Some points, each followed by its number:
c(-0.151, -0.021, -0.592, 1.452, -0.142, 1.231, -0.307, 0.265) 0
c(-0.212, -0.520, -0.749, -0.065, 0.500, -0.238, 1.082, 0.299) 1
c(-0.572, 0.686, 2.491, -1.512, -1.018, -0.055, 0.377, -1.062) 2
c(-0.905, -0.623, -0.669, -0.208, 1.856, -0.618, 0.124, 0.954) 3
c(1.076, -0.353, 0.194, 0.552, -0.814, -0.094, 0.377, -0.790) 4
c(-0.702, -0.309, -0.805, -1.043, 1.289, -0.728, 0.212, 0.901) 5
c(-0.675, -0.309, -1.023, -0.719, 1.179, -0.618, -0.160, 1.724) 6
c(-0.814, -0.119, -0.749, -0.903, 0.852, -0.787, -0.023, 1.594) 7
c(-0.274, 0.729, -0.074, 0.444, -0.879, 1.801, -0.726, -0.730) 8
c(-0.338, -0.331, -0.669, -0.105, 0.452, -0.645, 3.662, -0.190) 9
c(3.116, -1.020, 1.619, 0.297, -0.753, -0.946, -0.201, -0.885) 10
c(-0.729, -0.180, -0.592, 0.194, 0.725, 0.203, -0.726, 0.860) 11
c(3.313, -1.307, 1.433, 0.827, -0.666, -0.787, -0.843, -1.376) 12
c(-1.108, 4.510, -0.471, -1.748, -1.487, -1.302, -1.195, -1.228) 13
c(-0.844, -0.353, -0.957, -0.556, 1.179, -1.255, -0.617, 1.247) 14
c(1.937, -0.917, 2.394, -0.273, -0.784, -0.672, -0.591, -1.062) 15
c(-0.405, -0.792, -0.864, 0.246, 0.739, -0.880, 2.845, -0.148) 16
New points follow, each followed by the numbers of its three nearest points above, looking only along the 2 directions in which the numbered points spread most, nearest first.
c(-0.498, 2.028, 0.108, -0.808, -0.912, -0.848, 1.031, -1.141) 8 2 0
c(-0.844, -0.139, -0.695, -0.125, -0.061, -0.304, -0.222, 0.762) 11 14 7
c(-0.648, -0.040, -0.669, 0.297, 0.652, 0.150, 0.088, 0.213) 11 1 5
c(-0.274, -0.287, -0.448, 0.087, 0.166, 0.041, 2.804, 0.031) 1 9 16
c(-0.360, 0.091, -0.592, -0.251, 0.468, -0.114, 0.487, 0.478) 11 1 5
c(0.706, -0.650, 0.769, 0.194, -0.846, 3.173, -0.726, -0.759) 4 2 15
c(-0.675, 0.109, -0.894, -0.317, 0.305, -0.728, 0.409, 0.661) 11 14 5
c(0.265, -0.309, 0.902, 0.989, -0.638, 0.132, -0.644, -0.211) 4 0 8
c(-0.547, -0.733, -0.805, -0.146, 1.533, -0.700, -1.006, 1.319) 5 3 14
